A single turn carries every row of the set below to another of its rows. Some are shown first; where does it send the rows asked next?
vovi: [ -6  45 -27 -32  25  29  19 -12  53  -1  21   7 -12 -11 -20  20 -15   3
  13   6  -4  23   0  12 -33  24  -6 -11 -38   5]
voser: [-28  30  -5 -22 -15  28  20  -6  55 -17  27  17  -4  -9   9   0  -9 -12
  -8  38  -7  16   2   9 -36  36 -35 -10   5 -10]
buzi: [ -6  45  10   0  -7  25  38 -35  64  27  31 -18   3 -19  16  18 -12  -3
 -11  13  11 -13 -33  -6  19 -21 -37  29  -2  29]
Saf: [ 17  57 -28  -4   2   4   7   3  49   3  29 -27  -3 -15  -2  51  13   3
 -18  39 -13  -3 -19  -8 -15   4 -16   7 -10  12]
Pur: [ -3  44  12   4  -5  29  35 -39  61  26  27 -12   9 -20  19  15 -13  -2
 -10  16  15 -10 -32  -6  17 -18 -42  31  -5  30]
davir: [ -8  20 -13  20   6  18  37 -15  56  18  17  -3 -13 -14   7  -8   4  -2
 -29   8   6 -42 -18  -7  25 -12 -14  -3 -44  11]
lakiv: [ -3  38  29  -7 -33  28  45 -21  45 -11  38 -11  12  -4  33  24 -16 -18
 -10  26  -4   5 -12  -7 -19  19 -57  24  -6   6]
giv: [  3  55  11  15   3   6  17  -6  54 -14  37 -34   2 -34  34  53  -4  -1
 -30  18  -6  -8   4 -11 -13  13 -24   4 -46 -11]
Remel: [ -5  51 -26   4 -18   1  18   6  58 -10  34 -27   5 -16   8   7   0 -31
 -37  30  -5 -22  12 -21 -21   4  -1  -5 -30  -6]
Vafaz: [ -4  37  28  -7 -31  34  49 -24  43 -10  41  -1  15  -1  34  27 -12 -17
 -12  32   2   5  -8   0 -11  19 -60  22 -11   5]
pob: [ -7  47 -31 -32  25  30  20 -20  51  -1  25   7 -11 -15 -15  26 -21   0
  16   6  -7  22  -1   6 -32  26  -4  -6 -34  -1]
dif: [ -4  43 -26 -33  25  33  24 -16  52  -5  23   9 -12 -15 -15  27 -21   2
  18   8 -11  22  -5   9 -29  26  -7 -11 -35   3]
Sakur: [-28  30  -4 -23 -13  27  19 -12  61 -20  23  22   1  -6   5  -2  -6  -9
  -5  37  -6  12  -3  11 -33  33 -38  -7   2 -17]
patu: [  5  31 -10   4  14  10  53 -14  32   5  13   6 -10  -6   1  17 -14   1
   0  -6   2 -11  13  11  -5  15  -9 -13 -81   5]
Segu: [-25  29  -3 -27 -15  35  21  -5  58 -18  30  23   0  -4   4   2  -2  -8
  -8  32  -7  15   1  12 -36  33 -40 -10  -3 -14]
lun: [-23  31  -7 -25 -13  36  18  -7  62 -18  29  22   2  -3   3   2  -6  -9
  -8  40  -5  12  -1  11 -30  33 -39  -9   1 -14]
rabam: [-35  34 -12  14  -6 -10  16   4  36  14  34   9   3 -29  25  30   2  25
 -30  19   6 -12  12  16 -11   5 -31  -8   1   1]
per: [ 18  49 -27  -1   1   1   5   0  45   2  28 -28  -2 -16  -6  54   7   7
 -19  37 -14  -3 -21 -14 -12   6 -20   4 -13   8]
lel: [-24  29  -8 -23 -11  30  22 -12  54 -18  25  26   2  -9   5   2  -8 -11
  -3  41  -8  18   1   6 -36  32 -36 -10   3 -10]
Telo: [ -7  48 -13  -3 -40 -30  55  -8  36  13  20  -3   7 -20  11  39  -4   2
  -8  16 -10   3  15  19 -18  -8 -15   1 -19   5]
Depir: [ -3  43  10  -3  -4  30  38 -43  63  29  31 -18   6 -18  21  10 -14  -6
  -7  15  17  -9 -31  -3  19 -17 -37  28  -8  28]
mune: [  0  45   5  -1  -4  34  35 -40  64  29  33 -18   8 -20  16  20 -15  -8
 -11  16  14  -9 -28  -4  24 -17 -40  31 -10  26]
soliv: [  1  50 -26  -4 -23   5  21   3  58  -5  29 -28   1 -20   5  11   4 -34
 -38  33  -4 -21   9 -23 -20   4  -1  -7 -31  -4]
pena: [ -9  21 -15  21   3  21  34 -18  61  23  12   0  -9 -15   2 -13  -2  -4
 -26   9  10 -38 -12   2  30  -8 -18  -3 -45   9]
kiv: [  4  30  -8   6  16   8  53 -17  33   7  12   2 -11  -9  -4  15 -14   3
   0 -11   3  -7  10  13  -5  11  -7 -10 -80   9]
Gipok: [  1  30  -6   3  19   6  58 -17  28   5  11  10 -15 -10   2  19 -11  -2
   1  -5  -1 -12  12  10  -7  14  -7 -11 -76   7]
Sigu: [ -5  38  30 -10 -30  37  47 -26  47 -10  43  -4  11  -3  30  29  -8 -16
 -11  30   0  11 -13  -2 -16  17 -59  21 -11   5]
Lebur: [-30  28  -3 -26  -9  33  20 -10  54 -19  27  24   2  -7   7   0  -9  -9
  -4  37  -7  14  -6  11 -31  32 -40 -11   1 -12]
kol: [ -2  42   4  -5  -2  29  37 -41  62  30  34 -15   5 -21  19  15 -11  -6
  -8  10  16 -12 -27  -5  17 -19 -38  34  -3  27]
Zoki: [ -7  17 -12  25   0  21  36 -22  58  20  17  -5  -9 -16   3 -13  -2  -6
 -28   7   9 -34 -13  -2  28  -8 -18   0 -47   9]
zufil: [ -7  38  28  -6 -30  37  46 -27  43 -12  41  -6  12   0  37  21 -15 -16
  -9  30   2   4 -18  -4 -15  20 -57  21 -14   4]
fabe: [ -7  40   7   1  -6  34  36 -41  63  30  36 -16   5 -20  14  16 -11 -10
 -14  18  13  -6 -29  -4  22 -18 -41  28  -5  26]
tis: [ -7  46 -28 -31  26  26  21 -18  53  -5  21   3 -16 -19 -11  25 -17   3
  11  14  -7  27  -1  10 -32  26  -1 -11 -37   0]
vorus: [  3  30 -10   3  16  10  55 -19  37   6  10  11 -12 -15   7  14  -8   3
   0 -11   1 -12  12   7  -9   7  -4 -14 -78   8]
giso: [ -6  55 -10  -2 -36 -30  54  -6  40   6  22  -7  10 -16  15  36  -3   5
  -7  15  -8   3  14  22 -23  -8 -10   7 -23   5]
livif: [  7  24  -8   0  16   9  58 -15  33   5  12  10 -13 -11   3  14 -12   2
   4  -9  -3 -11  11  12  -5  13  -6 -13 -74   9]
seg: [ -3  49 -27 -35  24  29  23 -17  55   0  23   9  -8 -12 -16  27 -20   4
  17   9  -3  24   2  13 -31  23  -8 -10 -36   2]
kapu: [ -4  47 -28 -28  22  31  26 -19  55  -5  19  10 -15 -17 -14  27 -16   0
  16  11  -7  24   0   6 -33  24  -1 -14 -39   2]
Raru: [ -3  36  24  -1 -34  35  43 -26  44 -13  38  -2  14  -4  32  24 -16 -15
  -9  31  -2   8 -15  -8 -19  21 -57  24  -7   5]
mife: [ -2  18 -14  20   1  25  38 -19  63  20  15  -4 -14 -14   5 -15  -1  -5
 -22   7   9 -40 -17  -2  26  -5 -13  -3 -44  13]
vovov: [ -6  19 -14  22   1  22  36 -19  64  16  13  -1 -16 -19   3 -10   3  -4
 -25   7   6 -42 -17   0  27  -6 -14   0 -44   6]
sesev: [  2  55  11   9   2  10  13  -6  54 -18  37 -33   3 -33  31  49  -5   1
 -36  17   5 -10   2 -14 -18  15 -22   3 -48  -9]
raba: [ -7  24 -12  25   4  27  34 -19  59  20  13  -1 -11 -16   7 -10   0  -2
 -26   5  12 -42 -18  -7  23  -9 -15   0 -44  15]
loruz: [-31  34 -15  14  -8  -7  18   6  37  16  36   8   1 -30  31  27  10  19
 -29  21  -3 -15  15  17 -11   4 -31  -6   1  -1]
Puraz: [ -4  40  29  -4 -30  32  49 -25  41 -13  39  -5   9   3  33  26 -11 -18
  -9  30   5   1 -14  -5 -16  23 -56  24 -11   8]
dut: [-39  73  -2   2   6  -9  27 -14  62  18  29 -15  -4 -37  12  33 -14  -7
 -17  24  18   4  14  14  -9 -10  -1  -6  -8  19]
Bet: [-37  73   0  -7  -3  -7  31 -15  62  19  27 -13  -4 -40  14  31 -12  -6
 -21  21  25   2  15  16 -12 -11  -1  -6 -12  19]
vupa: [ -1  29 -12   2  17   6  56 -18  31   5  16   6 -15 -14   8  19  -9   8
  -3  -8  -2  -9   9  10  -7   9  -2 -12 -78   4]

davir -> buzi
mife -> Depir
And these:
mune -> Vafaz
giv -> loruz
fabe -> Sigu
Puraz -> Sakur
sesev -> rabam
raba -> Pur

A single turn carries every row of the set below to another of its rows. Some are shown first; where does it send the rows asked next?
gezag: [-24 -12  35   2  20  34 -21 -14  14  25  -6  33  -8 -13   4  -4  37]
Mita: [ -8   6  49  19  26  34  -3 -18  17 -15 -11 -12 -22  -3  -8  36   6]
Ruton: [ -4   8  48  19  15  17  16 -18  22 -21 -13  22  -2 -16 -12  23  14]
Kesig: [-24 -15  -7  -2  24  30 -35  -3 -11  14   6 -12  16  -5 -15  -3 -11]
lezu: [ -1 -11   4  19  -1  42 -24  10   0 -12   8  31   1 -33   1  10 -17]
Dimo: [-13  -2  12  20  11  36 -14 -15  -7 -40  -7   0 -15 -15  21  27 -12]
gopo: [-13 -22  15  39   8   7 -50  -7  10 -14 -21  -6  -8 -20  14   1 -21]
Migu: [-21   3  25  14   8 -12 -63 -14  -5   6 -15  26  -4  -1 -11  -2   3]
nisu: [ -6  -6  46   3  39  37 -28 -15   3   0  -8  -8   2 -32 -16 -18  24]
nozi: [-24   2  26  15  14 -14 -31 -47  18 -26  -8   0 -21  -6  -5  13 -12]
Tek: [ -9 -16  39  18  20  36 -18 -11  -9 -39   1  22 -12   6   5   8 -28]
tem: [-28 -26  34  34  15  22 -12 -17   6 -43 -13   5  -8  -7   0  16 -26]
sav: [ -9   9  11  28   0  38 -40 -17  11  18 -15  16  -2 -33   1 -23   8]
lizi: [-18  14  36   5  16 -10  23 -13  -9  -1   0  -9  -7 -23  -6  -1  -2]
fumin: [-21 -43  25  11  22  26 -31 -12  -1   7   1  43  -6  10   1   2 -17]
Kivi: [-27   1  29 -15  18 -14  -4   2   2  16  13  -5 -19  -5  -4  -3   6]
satap: [-18  -6  27   9  18   2 -32  -6   3  -8  16  -9 -35   5  21  18 -16]
tav: [ 14   0  27  -6  27  28 -20 -22  13   5  -3 -11  -1 -23  -8  16  37]
naguv: [  1   9   6  19 -16   1 -10  -6  -2  -9  24  14  -4 -31 -11  19  -9]
feti: [-13  11  30  25  17   6 -22 -29  27   8  -4  16 -18 -19 -28   0  36]
vete: [  6  16  11  20   0  18  11 -14  -1   3  -1  18  -6 -40  17   3   8]
Mip: [-31 -12  -1  28  12 -11  -6   0  11  -6 -11  20 -13   6   2  16 -21]
Fom: [-20 -17  22  36  -3  -9 -23   4 -14  -1  -6  19  -7  -5 -16   7 -36]
lar: [ -7   7  33  19  13  22 -33  -8   0  14   3 -27 -17  -1  -6  27  27]
begu: [ -6 -15  18  17  10  61 -17 -20   8 -15 -11  19  20 -35   0  -3  -8]
Senut: [-14 -38  16  34 -10  -8 -15 -11  -5   3   5   3  -3 -38 -20   6  -7]
puniz: [-20  17   7  15  -4  12 -20 -22 -12 -12  17  -9 -26  -8  13  21  11]
zuk: [-16 -12   1  28  27  32  -7 -10 -17  -3  -7 -21  22 -23 -18   0 -10]
foluf: [-22 -24  37  -5   8   7 -39  -4  -2 -18 -26  -1   4  -9 -30 -16 -23]
kot: [ 15  10  22  27   9  19 -15 -25  37 -14 -11  -2   2 -39  -6  10  -6]
Ritos: [-18  -8   4  11  -7  23  12 -13  18  -4 -28  15   4 -28 -24 -16   0]
Femen: [ -6 -23  32  -8  15  31  -1 -30   8  18 -21  41   0  -3  -1   0  21]
pip: [ -1  22   9  21  37  16   0 -13  13  11   5  23   1 -18  13  19  13]
zodar: [-30 -18  44  -4   8  21 -20 -32   3  34  -8  32 -12 -18 -25  -6   5]
vevi: [-21 -23  29  15  -9  21 -23 -40  -5  28  -6 -11   1 -31 -23  -9 -12]
Doguv: [-16   3  30  29  22   5   8  -6 -15 -11  -3 -18   8 -16 -20   6 -30]
valon: [-20 -35  28   6  18  26 -58   3  -2   2  -9  29  12  -4   4   6 -10]
Niton: [-16  -8   4 -22  21   9 -22   3  -2  23   7  -2   5 -11  -6  -3  21]
bisup: [-16  -4  60  -9  22   2 -18 -36  -2   6 -27   9  -6  -1 -16  28   7]
Febat: [-12 -18  16  27   4  30  -4 -30  -7  13 -21   8   7 -32 -35 -12  21]
mebe: [-25 -45  15  14   4  12 -34  -1 -13  10  -6  39  -4 -29  -6  -3   3]
dinaz: [-14 -18  56  -5  14  12 -13 -13   8  -7 -19  23 -18  26  -6  14  -9]
Sonu: [-24   5  36   6  50  11 -45 -21  -9  -3  10   2 -12   0  16   6 -10]
siki: [  8 -25  19  21  24  48  -9 -13  -6 -14  -1  40  12 -23   4   2   7]
luve: [ -3  -2  41  -1   4  13 -45 -28 -13  24 -17 -19  12 -10 -15  17   0]
Fab: [  2  -7  48  11  18  39  13 -19   5 -27 -20  14 -12  -6   1   6  19]
Bemev: [-36   4  49  -7  13  -3 -20 -25   4  -5  -8  33 -17  14   5  15  -2]
Fub: [-24 -17  31  -6  14  14 -51 -31  -8   0  -6  -6  -4  10 -30   6 -21]

nisu -> foluf
valon -> begu
Migu -> sav
And these:
Kivi -> Niton
tav -> Fub
Dimo -> Mita
puniz -> lar
dinaz -> Femen

A single turn carries every row of the set below to another of its rows. Some are shown first; where does it send the rows asked next?
defid: [-26 -21   4  -4 -15  19  -8  10   4  -9  14   3  -4  -1  40  20]
lole: [ 13 -32  -7  12   2  23  10  20 -15 -25 -15  -1 -12  14  37   8]
gez: [  9   2  12   2  21  16   4   8   1   1   7  13 -52 -21  -2  27]
pom: [ 13   9  15  10  -1  16  26   6  -7 -27 -21  17 -46   2  17  23]
Keri: [ 13 -22  12  -1   4  36 -29  13  25  -9  -2   3  -2   7 -20  22]
bod: [ -3   5  -5  -4 -13  25  24   2  -8   3  24  -5  15 -27  19  25]
Guk: [  1  21   6 -23   8   1   2  -3 -14 -29  10 -11 -28 -32  21   3]
doval: [  4   9  -5   2  -5  24   5   2   2 -13   9  -6  35 -29  24  17]
nen: [  8   5   4  -2 -38  29  14  15 -14 -12  -8  11  23   5   1  13]
naban: [  8   1  10   4   2   9 -11   5   1 -23  15   0  23  24  38  32]
zef: [ -5  12  -1  -4 -27  31  14  13   5  -3 -27   0  15  -9   8   3]
gutem: [ 19 -14  -2   4  12  17  23   7 -12 -13   7 -22 -53  -8  15  16]
gife: [ 11  12   5   4 -17   4 -22 -24   7 -13  34 -21   2   8  -2   3]
nel: [  0  11  -2   4 -32   4 -10 -15   2   8  17 -17 -14  20 -10  11]
rutep: [  8  17  23 -12   0  17  -7  13  12 -17 -25   2   8  32  15   0]
Ros: [ 34 -24  11  10  23  24 -25  21  -1 -26  -4   5   2  12   7   2]
benof: [ -2  27   9 -13 -15  28  29   3   7  -3 -15  -6   0 -24   5   2]
Firo: [-14   5  19 -18   4  19 -10   3  20 -24 -10 -10 -10 -12  30 -14]
pomo: [ -5 -12   1  24   9  23 -17  11  23 -13 -20   9 -33 -17  19  25]
seli: [  9 -33  -9   8  21  25  -9  17   6 -10  -7 -20 -22 -11  24   0]
Som: [ 13   2  -1   5  -8  18  -4  -4   0 -18  10  -3 -39 -15 -18  56]
pasif: [ 27   0  11   5  -1  23 -15   5   8 -14   6  10 -11  14 -28  51]
mapeb: [ 10  -7   7  -2  41  18  -4  11   0  -9   6  19 -16 -26  23  11]
kube: [ -2   4 -15   6 -28   3 -20 -16  -2   5  22 -21  -8   7  -1  11]
gemor: [ 44  -5   3  -1   5  23   3   0   1 -36  -1 -36 -11  17 -14  22]
kib: [ 17  35  21 -13 -11  24  26  -4  -1 -24   3  -1   8 -22   0   4]
Reb: [ 40   0  24   0  23  15  -4  14 -13 -17  14  18 -24   8 -15  19]
Timur: [  0 -16  -7  13 -12  27  -9  -6  20 -32   3 -22 -33 -22   5  40]
kug: [ 22 -12  11  32  -4  21 -16  12   8 -41 -20   9 -13  16  16  27]
lapi: [ 30  -8  -4 -19   9  23   3   5  -8 -15   4 -31 -34  -9 -26  11]
zuf: [ 31 -25   4   2  16  20  11  19 -28 -24   9   6  -5  15  23  10]
Rilak: [  2   1  -7   7 -26   4 -28 -18   1 -10  30 -19   3   4   1   4]
bub: [  3  13   9   2 -35  10 -16 -15   8  -4  11 -11 -11  22 -14  -2]
lavog: [  6 -26  -1 -16   7  35 -17  11  14  -4  -1 -16 -25 -18 -19   6]
lasu: [ -1  17   5   2 -29   8 -26 -16  12  -8   1 -14 -10   7 -13 -10]
Pogar: [ 16  23   8 -21 -11   3   5  16 -27  -7 -12  11 -14  25  -3  20]
lako: [ 19  25  11  -3  -7  22   5  -1  -3 -33   5   1  34 -22  10  10]
mivav: [ 26  28   3 -10  10  -7   0  -2 -26 -31  18  -6   0   4  19  31]
kadiz: [ 39  -1  15  17  -3  14  16   6 -16 -39   3  -3 -36  18   5  29]
vumi: [-16  -1  -1 -20 -23   7   4  12 -26  -2   5   9 -35  -9  12  18]
vom: [  8   6   5  -7 -30  25  28   7 -21  -5  19   7  13  -6   4  22]
duluk: [ 20 -17   2  15  -5  31 -11  -2  25 -44  -4 -33  -7   6   7  26]
Zipiv: [  1 -16  -2  10  -4  21  24  13  -7 -19 -24   1 -39   2  33  14]
lisu: [ 12   3  17  10  28  20 -15  10  12 -25 -16  31  -9 -15  20  14]
Zup: [ 26 -15   8  -8  35  16  12  13 -23 -11  22  12 -16  -9  18  13]
nokil: [  3  24  -2  -2 -14   1 -24 -22  12  -4   7 -22 -12  -4 -10  -6]
Gal: [ 20  15  25  13  11  16   2   8   1 -36 -22  32 -23   1  12  22]
zotin: [ 11  26   4   0  -9   1 -16 -25  12  -5  25 -25  -7   2  -7   2]

lapi -> Timur
Firo -> naban
And these:
kadiz -> gez
lasu -> gife
zef -> lako
Zup -> Zipiv

